[ 85 150  94  95 152 135  85] -> gilo
[158  89  92 111  83 102 171] -> Dem
[157 103 156 157 157 103 103] -> bodab
[141 136 106  95  95 115 115] -> Sebo
howmany bodab: [157] | 3
howmany Sebo: [95] | 2
howmany gilo: [85] | 2
howmany bodab: [156] | 1
len: [158  89  92 111  83 102 171] | 7
len: [157 103 156] | 3
howmany gilo: [135] | 1

[112 110 117  86  80  96  81  87  93 126  97  96 103 152 118  96 103  90
 152  96 109  99 101  88 112 109 118  92  96 127 113] -> tasef
[112 106 112 114  94 114  96 102 109 125  92 112 117 158 115  80  99 106
 158 117 109 107 117  94 112 102 117  97 105 118 122] -> tasur
[ 87 126 131 140  87 142  85  86 107 138 125  91  95 138 136  93 121  87
 138  87 127 101  93  99 129 130 144  97  97 146 107] -> zetov
[129 126 131 140  88 142 137  86  88 138 125  91  95 138 136  93 121  87
 138 145  72 153 152 138  74 110  91  72 152 103 165] -> Zam
howmany zetov: [87] | 4
len: [ 87 126 131 140  87 142  85  86 107 138 125  91  95 138 136  93 121  87
 138  87 127 101  93  99 129 130 144  97] | 28
howmany tasur: [112] | 4
howmany zetov: [138] | 3
howmany tasef: [96] | 5

[145  81 133  89 175 127  78 156] -> sef
[125  73 129  86 166 131  75 154] -> beg
[127  86 162 102 149 101  93 133] -> sozag
[148 127  93 118 143 173 114 140] -> lafip
[ 84 101 129 115 105 138 113 116] -> Zana
[100  93 162 111 120 104 107 116] -> Ras
[ 83 107 123 118 100 145 118 114] -> git
[ 94  87 126 102 126 133  97 130] -> mutis
[151  95 143 101 165 119  92 129] -> Rifa
[ 88 105 113 115 108 154 113 121] -> Ner
len: [ 94  87 126] | 3
howmany mutis: [131] | 0
len: [125  73 129  86] | 4
len: [ 94  87 126 102] | 4

[144  71 161 108 175] = Vur
[ 89 106 110 115 117] = dibi
[144  71  81 108 175] = varis
len: [ 89 106 110 115 117] | 5
howmany dibi: [117] | 1

[145 163  98 174 177] -> Nif
[127 130  69 139 175] -> Zut
[122 101 157  71  86] -> papu
[110  67 122 161 119] -> bavi
[135 185 100  67 133] -> sev
[115  91  75 158 166] -> bopo
[100  72  90 100 118] -> Dipi
[100  71  94  71 114] -> bisu
[129  80 182 167 102] -> nedeb
[ 87 161 188  87  97] -> Ladoz
howmany bisu: [72] | 0
len: [ 87 161 188  87] | 4
len: [110  67 122 161 119] | 5
howmany Ladoz: [88] | 0

[126 121 113 138 149 105 112 136 116 119 128 113 109 138 125 141 115 149
 106 151 110 138 117 117 138 136 122 126 113 135 137 130 145 147 112 153
 142 134 103 137 128 121 138 101 145 118 115 122] : Bemub
[126 121 113 138 149 105 112 136 116 119 128 113 109 138 125 141 115 149
 106 137 110 138 117 117 138 136 122 126 113 135 119 130 145 147 112 156
 134 141 129 142 128 152 167 138 167 138 139 119] : vabe
[142 148 124 136 150 121 120 140 143 129 124 110 117 123 140 150 130 135
  98 157 129 131 123 131 140 140 130 147 116 124 144 125 158 103 103 148
 129 134  84 111 125 112 141  88 143 135 135 115] : Zovir
[ 91 141 116 102 129 146 131 110 145 154 127 129 156 115 130 129 118 118
 135 115 130 138 145 107 152 123 133 132 160 136 120 115 142 152 138 115
 127 145 132 126 124 125 115 154 115 139 133 129] : Nilir
[128 107 137 132 104 148 150 128 143 149 138 141 133 122 133 123 143 105
 158 121 132 114 132 125 111 117 132 152 120 129 139 127  97 142 137 134
 109 123 127 123 149 119 134 141  95 134 119 142] : puli
[128 133 136 123 123 118 132 123 129 131 130 130 131 123 136 125 143 114
 124 134 129 128 134 134 126 137 132 121 123 123 139 123 125 128 119 133
 140 132 120 153 135 134 143 110 130 128 137 130] : nofu
howmany vabe: [138] | 6
len: [142 148 124 136 150 121] | 6

[ 98 153  98 152] = goda
[104 179 133 157] = sez
[107 108 107 107] = butun
len: [107 108 107] | 3
howmany goda: [152] | 1
len: [104] | 1
howmany butun: [107] | 3
howmany goda: [98] | 2
howmany goda: [153] | 1

[121 144 147 138 139 143 128 142  78 117 138 112 128] = mazur
[130 122 151 150  93 109 173 130 133 107 106 109 113] = vep
[130 122 151 150  93 109 173 119 133 107 106 109 113] = fefaf
howmany mazur: [143] | 1
len: [130 122 151 150  93 109 173 130 133 107 106 109] | 12
len: [121 144 147 138 139 143 128 142  78 117] | 10

[127 128 124 125 124 127 119 123 125 119 126 126 131] = Nik
[129 118 109 110 134 131 132 116 124 125 133 123 108] = pumif
[135 127 145 138 151 134 174 139 139 189 132 150 112] = nosa
len: [127 128 124 125 124 127 119 123 125 119 126] | 11
len: [127 128 124 125 124 127 119 123 125 119 126 126] | 12
len: [127] | 1
len: [135 127 145 138 151 134 174 139 139 189 132 150] | 12

[124 109  92 124 158  98 116]  bab
[122 122 122 125 144 125 115]  tinef
[106 123 152  91 128 120 107]  keved
[141  71 110 139 100 139  99]  rege
[162 138 142 108 123 126 131]  Vevu
[158  80 124 146  99 117 123]  riz
[102 175 158 145 142 103  75]  fozi
[ 76 156 110 120 112 164 140]  Fepe
[116 128  89 165 115  82 116]  vaf
[129 121 142 118 133 121 126]  Nin
[104 158 157 133 114  92 158]  nimi
howmany tinef: [125] | 2
howmany bab: [124] | 2

[ 99 170 176 163 147 157 116 136  94 127 119 147] -> Laka
[102 122 163 162 176 146 163 154 174 125 124  92] -> kete
[101 146 146 169 169 110 170  91  90 166 140 125] -> soduk
[112 110 149 144 151  94 127 130 138 150 177  85] -> lat
[113 102  83 113 114 163  82 159 121 138 127 113] -> Zedu
[102 122 163 162 176 146 163 154 174 164 166  82] -> Bomo
[137 127 113 173 129 121 100  97 152  88 117 166] -> loga
[176 128 175 147  89 114 107 129 158  96 111 171] -> Kiti
[176 128 175 147  89 114 107 129 158 155 145 161] -> sis
len: [102] | 1
howmany Laka: [170] | 1
len: [112 110 149 144 151  94 127 130 138 150 177  85] | 12
len: [112 110 149 144] | 4

[144 126 115 110 130] -> Sep
[127 120 139 108 149] -> raz
[125 139 136 134 129] -> nat
[130 100 105 140  84] -> Fuv
[125 155 148 120 133] -> Gopup
[133 107 105 138 105] -> meke
[127 108 132 114 133] -> gazot
[119  89 119 140 113] -> sus
len: [127 108 132] | 3
howmany meke: [105] | 2

[148 130 113 109 130 136 155 120 106 114 115 125 157 130 138 112 143 131
 176 109 131 135 110 167 139  98 127]  Vavo
[136 128 133 115  92 105 137 138 134 118 135 127 107 108 132 129 125  95
 101 104 153 124 153 114 122 137 131]  Gozus
[125 143 143 110 106 137 123 134 117 106 117 138 128 125 117 120 116 148
 100 132 131 113 114 148 128 121 140]  Gobot
[134 148 128 129 125 132 138 137 133 119 129 123 128 120 126 135 117 121
 128 143 126 126 131 138 107 138 127]  Nilud
[133 130 123 126 116 124 136 116 122 123 124 130 125 129 125 132 130 116
 125 125 130 126 126 130 116 129 130]  Rukis
[136 128 133 115  92 105 137 138 134 118 135 127 107 108 132 129 125  95
 101 104 153 124 153 112 131 133 118]  nefu
[138 115 138 134 135 116 124 138 142 122 130 144 123 135 128 135 137 140
 140 112 118 119 140 148 134 131 129]  numo
[133 130 123 126 116 124 136 116 122 123 124 130 125 129 116 132 130 132
 125 125 136 126 132 128 137 129 137]  negu
[133 130 123 126 116 124 136 116 122 123 124 130 125 129 125 132 130 132
 125 125 136 126 126 127 123 131 135]  vugi
[130 143 135 137 117 126 131 122 136 126 132 120 128 126 129 122 133 119
 128 132 138 120 127 129 112 128 122]  Rone
howmany Rukis: [116] | 4
len: [133 130 123 126 116 124 136 116 122 123 124 130 125] | 13
howmany nefu: [135] | 1
howmany numo: [144] | 1
len: [133 130 123 126 116 124 136 116 122 123 124 130 125 129 116 132 130 132
 125] | 19

[101 166  97  82 124 145 114 138]  gos
[118 107  74 160 118 160 160 107]  renar
[ 87 139 127 161 107 184 159 118]  Ziku
howmany renar: [160] | 3
howmany renar: [74] | 1
howmany renar: [107] | 2

[158  98 133  99 148 107 120] = sudo
[158  98 157  99  98 107  98] = tipub
[121 130 130 114 120 130 131] = pum
howmany tipub: [98] | 3
len: [121 130 130 114 120] | 5
howmany pum: [130] | 3
howmany tipub: [158] | 1
howmany pum: [120] | 1
len: [158  98 157  99  98 107] | 6

[ 96 129 107 119 141 131 107 116  93] : lozud
[125 102 113 103 125 125 102 102 102] : susi
[123 114 103 167  92 119 133 117 126] : lem
[134 119 177 139 130 136 155 145 124] : Goris
[162 110 130 155 112 123 162 101 118] : boban
[120 129 107 119 141 131 107 116  93] : zub
howmany susi: [124] | 0
len: [134 119 177 139 130 136] | 6

